(in the rows, 128 means zero)
Rotation paths and how fast each direction turns (degrees a step)
Each turn is a multiple of 5 degrees from 10 to 175, or 0.
Each row of a path follows its step; steps can be skipped.
path 1
step 0: [132 123 132 129 131 124 136 124 125 129 116 128 129 132 124 121 131 116
 132 138 131 136 128 128 129 129 124 135]
step 1: [128 129 122 132 129 137 142 133 121 120 121 129 130 125 129 124 137 132
 122 128 133 125 129 135 133 123 133 129]
step 2: [136 126 136 134 121 138 128 127 127 139 121 138 126 127 129 125 131 133
 128 121 134 125 130 124 126 129 129 120]
step 3: [130 131 139 125 136 131 130 126 128 136 133 127 129 125 113 117 126 125
 126 135 133 130 129 130 132 122 125 125]
step 4: [127 137 127 124 135 135 131 124 132 125 120 127 124 134 131 124 132 123
 122 128 136 135 139 125 132 125 131 138]
step 5: [134 123 126 138 131 135 120 134 130 119 125 132 128 130 125 126 134 124
 124 117 139 124 128 132 128 123 127 124]
step 6: [136 126 136 125 131 131 130 121 129 130 134 138 132 134 121 129 134 129
 116 127 123 130 130 125 121 125 121 120]
step 7: [129 136 134 124 139 121 130 131 137 131 128 134 122 121 122 128 137 127
 126 127 128 125 129 128 136 127 122 139]
step 8: [128 116 123 136 133 127 129 128 124 125 122 134 123 131 123 131 128 126
 128 124 134 139 134 127 128 126 122 141]
step 9: [128 126 131 137 124 123 135 131 121 124 126 133 133 138 126 127 143 128
 124 128 128 128 126 134 133 124 124 119]
Speeds:
[129 127 127 128 128 126 129 130 131 124 124 125 130 131 130 127 126 131
 130 128 130 130 131 131 128 127 125 127]  90
path 2
step 0: [123 127 134 127 124 130 130 134 126 130 135 123 135 131 129 130 125 120
 141 131 139 121 123 123 126 124 130 123]
step 1: [132 131 132 130 134 127 135 137 129 119 119 122 121 121 122 126 125 130
 121 134 132 125 132 126 120 129 123 127]
step 2: [129 123 129 122 128 125 135 116 125 132 127 130 122 128 122 134 127 126
 129 130 124 131 128 132 129 140 133 140]
step 3: [128 133 124 138 133 132 129 117 126 135 130 127 131 129 133 127 131 131
 128 126 131 130 138 126 140 118 126 129]
step 4: [132 122 125 123 132 125 124 137 129 132 127 126 141 118 136 132 130 134
 131 126 126 124 122 130 129 130 131 122]
step 5: [127 128 129 131 124 134 121 133 134 123 123 127 125 131 122 128 120 137
 127 134 125 143 122 124 124 127 131 128]
step 6: [128 128 129 125 123 137 128 123 133 128 125 140 127 130 123 121 135 122
 131 127 127 121 125 136 123 127 121 137]
step 7: [133 126 135 136 129 119 129 127 120 127 141 136 128 126 129 127 128 121
 127 129 131 125 125 117 133 124 123 126]
step 8: [128 126 137 118 129 125 126 128 125 131 123 119 124 125 128 130 133 132
 125 126 142 126 132 129 123 128 134 118]
step 9: [127 135 122 134 128 129 133 132 129 135 124 119 128 126 115 128 122 121
 130 131 126 133 130 131 131 140 131 130]
Speeds:
[129 128 128 128 129 126 130 132 126 130 130 130 131 128 129 128 125 130
 129 130 127 124 131 127 127 125 125 128]  110
[125 130 128 128 130 128 129 127 132 127 132 128 126 129 127 127 125 129
 126 132 129 130 128 124 132 127 127 126]  160
path 3
step 0: [117 136 124 134 131 137 119 134 131 128 123 128 124 128 131 127 125 129
 122 123 130 135 127 137 134 141 127 135]
step 1: [123 139 132 129 134 124 125 132 137 124 121 133 126 129 123 133 120 128
 123 129 140 128 134 136 119 128 122 134]
step 2: [123 127 128 134 128 126 135 141 126 128 130 131 119 127 130 131 118 129
 124 138 136 128 129 134 132 116 119 128]
step 3: [134 125 124 134 127 132 129 138 130 136 123 133 122 115 129 116 114 130
 126 131 127 127 129 130 127 122 133 130]
step 4: [115 125 126 135 125 136 122 136 126 132 113 128 131 122 132 123 123 131
 122 131 131 130 127 122 131 136 132 134]
step 5: [119 132 136 133 131 123 120 132 127 126 120 140 133 127 124 132 122 125
 129 133 132 128 132 121 113 131 128 132]
step 6: [121 130 135 138 126 123 134 138 117 130 133 133 123 131 132 131 119 121
 134 133 129 132 126 127 123 129 118 123]
step 7: [138 128 125 131 129 134 133 140 122 133 129 136 122 123 127 120 117 122
 137 121 127 129 129 132 123 135 128 129]
step 8: [116 125 119 131 129 134 132 137 123 127 119 130 129 127 130 119 129 124
 127 118 136 129 129 133 130 140 129 134]
step 9: [120 127 130 130 134 121 125 133 133 121 125 145 130 126 129 129 130 123
 122 121 138 124 127 132 118 129 128 135]
Speeds:
[128 128 126 130 127 129 129 125 124 126 124 130 127 129 126 124 129 129
 127 126 126 130 126 129 131 128 133 131]  85
[127 130 132 126 131 129 131 125 124 126 129 130 126 126 127 127 127 128
 127 130 128 126 125 128 128 126 126 126]  90
[129 129 129 125 129 133 130 127 128 128 123 126 129 129 125 129 128 128
 128 129 132 127 130 126 129 132 127 129]  100
[128 126 124 126 131 127 129 127 131 125 127 128 126 128 131 129 124 126
 122 127 129 127 130 128 129 126 128 127]  45
path 4
step 0: [135 124 122 131 138 129 133 127 131 130 132 129 117 135 132 131 126 130
 125 127 134 136 131 135 131 137 138 126]
step 1: [116 140 123 134 134 128 132 120 129 128 131 127 127 126 131 133 128 120
 125 126 122 129 129 136 134 135 137 126]
step 2: [133 139 130 137 131 134 128 131 137 130 121 125 125 131 130 134 130 121
 132 136 128 119 136 134 133 124 132 125]
step 3: [123 132 122 127 139 126 124 141 133 119 116 130 120 131 128 130 122 125
 127 135 129 131 129 129 127 129 128 123]
step 4: [126 139 127 126 133 117 122 137 135 129 138 130 125 135 133 124 133 128
 122 132 129 134 133 130 127 127 136 127]
step 5: [123 138 125 131 136 133 128 131 132 130 136 137 139 134 137 132 122 124
 128 128 132 130 136 127 130 131 124 132]
step 6: [135 135 131 126 128 128 138 128 135 124 126 139 121 126 139 132 128 123
 129 133 127 127 135 128 121 138 125 126]
step 7: [122 136 134 129 124 129 129 137 131 122 130 122 117 128 130 128 117 128
 123 126 121 130 134 133 127 138 127 133]
step 8: [130 138 135 130 127 123 120 132 131 127 131 127 125 134 128 132 129 128
 134 126 127 132 135 119 143 136 128 124]
step 9: [128 129 125 139 129 132 126 133 132 116 129 132 130 130 134 125 130 121
 136 135 123 138 129 120 131 132 127 135]
Speeds:
[128 124 123 127 128 127 130 128 129 124 125 127 124 126 131 126 130 129
 126 130 129 130 128 128 126 131 128 129]  115
[129 129 127 127 126 129 126 126 132 127 126 125 127 126 131 131 127 130
 128 125 124 128 128 131 129 127 125 125]  70
path 5
step 0: [124 129 129 139 129 122 126 126 122 121 125 131 116 128 123 133 126 123
 126 131 118 133 127 122 129 136 130 128]
step 1: [126 121 124 123 117 128 137 124 135 120 115 130 127 127 129 129 123 122
 125 127 131 126 122 125 126 134 132 124]
step 2: [127 119 117 132 130 125 130 132 133 122 132 123 130 118 131 132 125 130
 128 132 120 130 126 137 120 131 127 133]
step 3: [122 123 129 129 118 126 121 129 130 125 134 132 129 127 125 123 136 121
 132 139 124 128 128 129 132 140 124 124]
step 4: [135 126 128 123 122 116 129 117 123 122 126 132 131 123 126 133 129 130
 122 135 131 132 127 134 134 129 137 127]
step 5: [126 127 132 133 130 133 126 124 126 119 123 122 128 122 130 130 127 131
 130 135 118 141 124 119 127 132 131 133]
step 6: [117 122 129 124 123 121 130 128 124 126 119 123 123 124 122 129 121 118
 133 132 129 123 129 127 121 133 131 124]
step 7: [128 117 122 127 123 126 124 127 130 120 126 132 125 124 129 140 127 129
 120 121 123 132 128 136 125 133 122 125]
step 8: [133 127 127 134 119 128 138 130 134 123 132 133 128 125 126 124 137 121
 131 137 120 133 126 129 123 136 128 130]
step 9: [123 132 121 131 121 112 123 122 129 123 129 129 126 121 133 124 123 129
 129 133 129 126 121 130 133 133 133 128]
Speeds:
[128 128 127 129 127 124 123 129 127 128 127 127 124 131 128 125 127 125
 128 129 131 125 128 126 128 128 128 124]  125
[128 129 126 129 126 130 129 130 131 127 131 127 129 126 130 127 128 125
 122 127 129 125 130 130 124 130 126 127]  65
[131 127 129 125 130 126 129 125 131 125 127 127 131 131 131 130 129 130
 127 127 127 127 130 128 127 128 128 123]  125
path 6
step 0: [136 131 129 116 131 127 124 120 126 139 124 136 131 121 133 129 129 131
 124 136 138 128 130 136 129 131 132 123]
step 1: [124 134 130 130 121 135 131 128 135 133 126 125 139 121 138 116 130 131
 129 127 127 138 126 127 131 135 133 131]
step 2: [142 132 123 135 129 134 140 135 119 127 134 127 130 130 132 123 133 129
 136 125 133 121 129 124 127 133 129 127]
step 3: [134 127 124 132 123 132 127 121 124 134 129 126 133 123 136 137 130 133
 127 128 123 121 136 137 114 122 125 127]
step 4: [128 132 119 129 122 125 123 126 127 134 119 136 131 128 132 118 118 135
 125 125 119 125 122 125 126 134 119 127]
step 5: [135 138 128 118 131 129 135 129 126 122 132 125 126 138 128 118 122 134
 132 121 119 132 129 129 124 123 133 128]
step 6: [135 128 132 127 129 130 124 126 116 121 128 135 138 129 124 131 125 121
 131 131 122 126 132 143 126 134 130 124]
step 7: [124 134 129 119 130 128 128 116 123 133 118 134 127 124 138 124 126 135
 125 136 137 129 130 135 132 133 129 124]
step 8: [133 133 133 125 122 139 131 128 130 130 126 116 134 123 131 116 129 128
 131 125 126 137 126 128 136 134 128 135]
step 9: [143 133 125 129 131 133 132 132 121 131 132 128 135 124 130 127 132 120
 136 124 138 122 133 125 123 128 129 121]
Speeds:
[126 127 124 129 129 128 132 130 127 129 129 130 126 127 128 130 125 129
 126 125 122 126 128 129 127 127 129 129]  45
[124 130 125 129 126 128 127 128 132 128 126 129 128 129 130 125 125 129
 125 130 130 129 131 127 129 131 128 132]  110
path 7
step 0: [122 140 135 133 127 127 122 134 125 122 124 127 121 122 133 125 134 122
 132 122 132 120 123 126 126 128 125 131]
step 1: [129 122 131 128 130 130 134 122 129 125 129 124 134 126 123 119 137 124
 134 124 133 128 129 140 128 123 131 138]
step 2: [134 133 131 132 138 124 131 119 120 124 131 133 128 125 121 125 119 137
 128 131 131 137 133 127 125 129 128 128]
step 3: [131 130 127 124 129 135 131 123 135 120 130 133 116 129 124 134 134 131
 123 134 122 123 130 122 127 136 128 128]
step 4: [123 123 134 130 128 124 130 130 134 122 126 128 119 127 139 133 127 128
 125 124 127 124 125 140 128 123 133 117]
step 5: [120 129 125 131 130 128 130 137 135 133 120 123 129 130 122 127 128 134
 124 122 138 134 132 136 126 133 128 132]
step 6: [133 127 126 127 129 132 128 130 120 129 139 120 125 139 126 121 128 135
 128 125 129 137 125 124 136 132 134 126]
step 7: [128 128 126 129 123 130 128 131 129 130 126 133 116 133 131 120 120 129
 132 131 118 123 134 119 124 120 130 131]
step 8: [113 126 118 133 123 127 127 121 129 120 125 132 137 129 132 129 129 128
 130 124 124 120 125 129 129 128 130 124]
step 9: [124 130 133 131 127 126 130 128 121 129 125 122 132 121 131 126 119 127
 118 129 132 123 123 133 136 135 125 139]
Speeds:
[124 130 128 126 128 131 125 127 127 128 125 126 128 126 131 131 128 129
 129 132 127 125 129 131 129 129 129 126]  80
[127 127 127 131 128 131 127 131 127 128 127 133 128 127 128 130 130 127
 127 126 127 126 124 132 126 125 131 129]  95
path 8
step 0: [126 132 125 129 121 136 134 126 120 130 119 133 127 131 132 124 144 128
 125 126 129 135 125 123 133 128 132 123]
step 1: [122 129 131 120 126 128 128 133 128 130 121 126 133 123 134 123 132 131
 137 123 139 119 120 122 129 123 121 121]
step 2: [129 133 134 129 124 124 124 117 116 123 128 126 138 127 130 133 121 129
 123 123 129 122 125 123 123 132 118 125]
step 3: [127 129 126 126 118 126 135 114 120 127 124 129 127 119 123 135 130 132
 127 134 120 128 124 131 138 127 132 125]
step 4: [121 121 124 125 132 126 129 135 130 122 123 133 136 113 121 130 134 136
 135 133 126 130 129 127 130 130 122 127]
step 5: [127 130 123 131 131 125 120 135 118 125 132 133 133 124 132 128 133 133
 118 123 128 133 130 115 132 135 125 132]
step 6: [130 128 127 124 122 126 125 122 123 127 120 130 116 123 133 114 131 133
 121 123 131 127 123 126 139 126 131 127]
step 7: [131 120 132 121 125 134 129 122 130 124 117 134 134 122 124 120 134 126
 125 127 137 123 128 127 119 129 121 124]
step 8: [124 127 131 122 125 126 130 124 117 128 133 131 136 130 126 138 139 118
 121 125 130 124 123 119 127 125 129 124]
step 9: [116 131 128 125 130 122 130 124 120 118 126 121 123 124 127 129 133 133
 132 122 123 127 119 131 133 121 127 120]
Speeds:
[130 129 128 130 126 130 131 127 129 127 122 128 125 126 129 128 130 129
 129 131 128 130 128 132 126 129 130 128]  110
[126 127 128 129 130 129 125 128 128 125 130 126 126 127 127 132 130 129
 127 133 124 130 128 128 128 125 127 127]  65
[126 130 128 126 127 128 127 129 129 129 130 125 127 127 125 125 129 131
 128 130 131 126 130 133 131 128 129 123]  130
path 9
step 0: [127 124 136 140 129 123 132 134 136 132 121 129 120 132 122 129 131 123
 127 124 123 123 127 139 126 121 137 124]
step 1: [135 121 130 136 127 128 137 124 125 130 124 124 128 129 131 122 130 125
 127 121 137 132 139 137 126 117 131 122]
step 2: [129 132 128 133 130 124 134 136 117 130 123 132 126 126 130 134 121 119
 120 124 131 128 133 133 116 120 125 126]
step 3: [118 130 128 133 137 128 129 125 125 134 130 124 135 127 130 125 131 113
 124 119 126 126 127 131 118 123 136 127]
step 4: [132 132 125 132 131 126 124 125 129 131 128 136 129 119 136 126 135 119
 122 120 120 126 134 133 134 116 128 124]
step 5: [128 133 132 124 129 119 122 127 137 137 120 136 126 136 133 128 128 122
 125 125 127 130 130 135 121 118 129 124]
step 6: [135 125 126 126 130 124 122 133 128 137 120 121 132 124 129 124 125 127
 131 117 132 131 128 131 126 117 141 123]
step 7: [126 132 125 133 127 124 128 131 128 135 123 134 128 116 129 128 124 130
 117 132 135 129 138 133 123 124 140 123]
step 8: [125 134 134 133 129 134 138 129 127 143 125 129 126 127 128 124 129 128
 122 126 122 126 123 128 119 120 134 117]
step 9: [128 124 130 144 131 126 131 141 133 134 129 125 128 126 138 125 134 125
 126 125 123 131 131 135 130 121 130 123]
Speeds:
[128 132 127 125 126 129 130 127 127 129 125 131 128 130 128 131 128 129
 126 130 129 128 125 129 126 127 123 124]  125
[128 129 134 127 128 126 128 125 128 130 129 126 128 131 125 127 128 127
 127 126 128 125 125 128 126 131 130 127]  140
[127 129 128 130 126 127 124 128 127 128 129 129 133 129 132 127 129 126
 129 127 123 127 127 128 128 130 124 128]  60
path 10
step 0: [124 126 128 126 122 130 127 125 123 124 141 130 130 130 128 124 135 118
 136 135 132 119 129 138 135 129 140 134]
step 1: [119 121 130 129 117 117 131 127 121 141 129 126 130 135 127 134 128 131
 125 124 125 127 142 125 122 124 126 132]
step 2: [123 130 130 136 136 126 123 139 128 138 121 128 132 126 131 130 136 136
 124 130 124 133 119 114 135 129 132 120]
step 3: [128 140 128 130 138 134 129 133 128 127 122 119 122 120 133 115 117 119
 134 130 125 126 128 127 122 128 129 130]
step 4: [140 117 127 126 131 128 134 115 135 125 125 129 118 118 128 134 128 131
 133 126 132 131 128 132 117 128 129 130]
step 5: [129 128 131 127 134 122 130 123 134 117 134 138 133 139 128 132 122 132
 118 126 125 133 124 138 138 126 123 124]
step 6: [122 127 131 119 119 132 121 130 120 123 128 123 132 136 119 122 131 123
 130 136 132 119 124 133 131 139 129 121]
step 7: [123 129 129 127 112 135 128 128 125 132 132 129 130 124 129 129 134 129
 126 122 125 126 138 114 121 126 117 135]
step 8: [131 126 121 146 135 132 127 140 131 133 132 130 132 127 135 136 132 131
 129 127 133 125 127 122 137 128 134 134]
step 9: [135 140 123 131 134 120 130 129 120 134 119 124 126 133 129 122 121 123
 134 130 131 126 135 135 125 118 136 123]
Speeds:
[125 129 128 130 131 128 127 126 127 125 132 128 130 124 131 128 129 126
 125 128 131 132 128 126 132 128 128 127]  130
[131 128 129 125 130 130 129 128 129 129 130 129 127 125 125 129 122 128
 126 130 127 131 127 129 126 128 130 125]  55
path 11
step 0: [131 131 126 139 127 125 117 126 132 128 130 123 133 122 136 138 132 132
 133 127 128 127 130 117 130 130 124 123]
step 1: [129 129 122 136 122 125 134 125 127 127 126 127 119 124 130 129 132 131
 130 129 114 125 122 130 128 139 132 122]
step 2: [135 132 133 132 121 130 132 126 138 126 131 125 126 119 130 139 136 130
 136 132 132 134 134 129 128 130 126 131]
step 3: [135 130 120 131 121 121 134 127 127 122 130 130 126 129 134 123 127 130
 134 128 120 123 140 123 124 132 132 131]
step 4: [134 127 141 137 122 127 131 128 129 126 128 130 130 127 137 130 131 133
 123 136 133 131 132 131 122 132 136 125]
step 5: [125 128 126 125 114 119 132 130 131 123 128 131 127 126 130 131 121 134
 124 125 123 137 130 121 121 127 132 135]
step 6: [126 127 128 134 122 119 124 127 127 130 139 128 139 122 140 130 126 129
 130 129 135 126 127 131 123 127 131 122]
step 7: [125 118 121 127 113 127 131 121 127 126 123 126 128 130 133 134 126 128
 125 131 121 132 125 127 130 127 133 120]
step 8: [127 132 123 128 122 125 130 128 142 135 129 128 134 126 131 138 123 131
 133 133 136 127 127 131 126 136 124 125]
step 9: [131 127 122 128 121 124 125 122 132 126 131 114 123 132 132 123 120 124
 134 135 121 128 131 124 129 131 131 123]
Speeds:
[128 125 130 131 125 130 130 128 127 129 124 128 127 128 124 129 130 127
 125 130 127 131 126 132 129 129 129 128]  125
[125 131 132 127 129 126 128 129 131 128 130 125 127 128 127 126 127 131
 126 129 125 130 125 127 127 132 127 127]  95
path 12
step 0: [132 136 134 122 133 136 122 127 134 122 118 127 131 138 125 131 130 118
 134 124 133 126 134 128 131 134 133 130]
step 1: [120 133 134 135 131 129 134 123 134 129 125 128 139 136 119 123 129 131
 132 123 119 132 133 136 126 125 122 130]
step 2: [134 137 139 127 128 127 125 137 126 126 127 122 133 130 126 126 127 123
 120 135 130 127 129 133 119 126 115 123]
step 3: [132 133 129 143 124 136 129 122 128 120 132 127 124 133 132 122 135 120
 130 129 122 122 127 128 122 135 123 131]
step 4: [128 125 129 128 128 135 132 137 126 139 130 135 133 129 127 121 124 119
 134 125 129 115 128 140 122 130 127 129]
step 5: [131 127 134 124 137 132 121 132 122 130 134 126 130 125 132 128 138 131
 130 125 114 131 123 135 124 138 126 126]
step 6: [134 127 128 127 132 129 135 131 136 131 127 117 122 133 123 120 127 135
 131 132 121 115 119 124 126 131 129 121]
step 7: [133 118 134 130 128 128 125 124 124 126 124 118 128 129 139 122 131 130
 127 121 128 119 124 138 128 117 133 130]
step 8: [134 131 129 123 135 126 117 124 132 140 125 127 124 135 128 128 130 121
 121 124 120 119 132 124 131 128 133 135]
step 9: [129 117 128 129 132 124 126 124 134 128 120 133 135 133 124 124 126 132
 127 124 119 131 127 124 110 124 132 127]
Speeds:
[132 131 124 126 126 124 131 129 129 126 128 129 131 127 129 129 131 128
 128 128 126 128 126 130 129 127 129 130]  0
[124 129 130 125 130 127 130 126 128 132 126 132 128 128 129 128 128 123
 128 124 125 130 126 129 129 128 128 126]  95
path 13
step 0: [130 131 120 129 141 122 127 129 135 122 133 122 128 129 134 137 131 130
 136 127 127 132 131 129 129 129 127 127]
step 1: [125 132 125 133 131 119 131 133 126 124 129 132 123 127 137 119 133 119
 128 127 125 124 135 130 134 129 132 130]
step 2: [122 125 128 129 122 121 127 124 123 133 130 128 132 121 128 125 127 120
 131 123 131 131 133 124 135 131 117 134]
step 3: [125 124 127 115 125 127 122 124 131 125 125 129 137 132 134 132 134 125
 134 126 123 127 131 124 126 123 125 132]
step 4: [129 127 127 117 125 121 124 124 117 124 127 129 122 124 132 126 133 131
 127 133 126 128 133 130 122 126 132 118]
step 5: [127 131 129 128 129 125 120 131 124 120 136 124 125 125 131 135 122 133
 129 130 133 130 134 133 123 137 119 129]
step 6: [127 134 135 132 133 127 121 131 129 123 124 132 128 133 128 128 126 123
 133 121 129 122 137 138 128 122 128 131]
step 7: [132 128 124 131 135 121 127 125 117 138 125 127 127 130 124 127 126 121
 136 127 131 131 133 126 126 120 125 127]
step 8: [128 126 117 126 132 122 122 135 127 131 133 124 133 134 134 130 129 126
 123 128 122 128 130 121 122 127 126 137]
step 9: [125 124 133 123 124 119 128 130 127 134 128 131 127 127 134 124 126 127
 115 124 123 118 136 129 127 127 129 126]
Speeds:
[128 130 126 129 127 127 129 126 124 130 124 129 130 130 131 129 130 130
 126 127 128 126 125 126 130 127 125 131]  65
[129 127 135 127 131 130 127 129 129 127 128 128 127 126 127 125 128 128
 126 128 129 126 129 127 131 128 123 131]  95
[128 126 129 126 128 129 127 128 125 124 125 125 126 130 128 131 128 128
 127 127 134 127 126 131 128 129 129 127]  55
path 14
step 0: [123 119 126 134 122 121 122 132 128 121 139 136 133 122 122 135 126 127
 125 128 124 131 125 135 128 133 131 129]
step 1: [121 124 124 137 120 129 124 123 131 125 135 121 137 122 115 133 128 129
 130 124 128 134 127 134 127 125 129 129]
step 2: [119 136 130 136 124 132 121 118 136 132 127 117 128 133 118 133 129 130
 135 124 129 129 127 128 127 129 129 133]
step 3: [122 139 136 129 127 128 118 126 135 133 126 131 119 135 125 129 121 131
 132 125 131 127 122 127 131 132 128 138]
step 4: [128 132 136 125 128 123 122 131 128 129 132 137 120 127 127 125 116 133
 125 124 126 135 121 129 138 125 125 136]
step 5: [129 126 135 130 127 120 129 127 124 129 137 127 122 122 126 122 125 136
 125 124 117 142 127 130 135 125 125 126]
step 6: [125 126 135 136 124 119 127 127 129 129 136 122 124 130 126 119 136 131
 131 127 118 136 128 132 121 132 129 120]
step 7: [121 126 135 131 122 125 122 130 135 129 132 127 129 137 125 117 131 122
 130 131 128 125 125 139 116 129 127 125]
step 8: [119 126 136 119 127 133 123 123 133 128 128 127 132 132 122 120 123 120
 127 130 129 124 126 141 126 122 124 133]
step 9: [123 127 136 113 133 132 126 114 125 128 127 124 125 126 125 128 125 126
 126 126 121 129 128 136 133 129 129 135]
Speeds:
[130 128 131 127 130 131 125 129 126 126 127 128 125 129 131 131 123 128
 131 127 127 127 131 130 131 128 128 126]  65
[129 125 129 132 125 129 127 129 126 132 128 129 128 123 131 129 130 125
 127 127 127 130 128 129 128 130 126 126]  65
[129 126 127 126 128 129 129 125 127 125 126 123 128 123 127 128 129 131
 131 128 126 131 126 128 129 126 130 127]  90
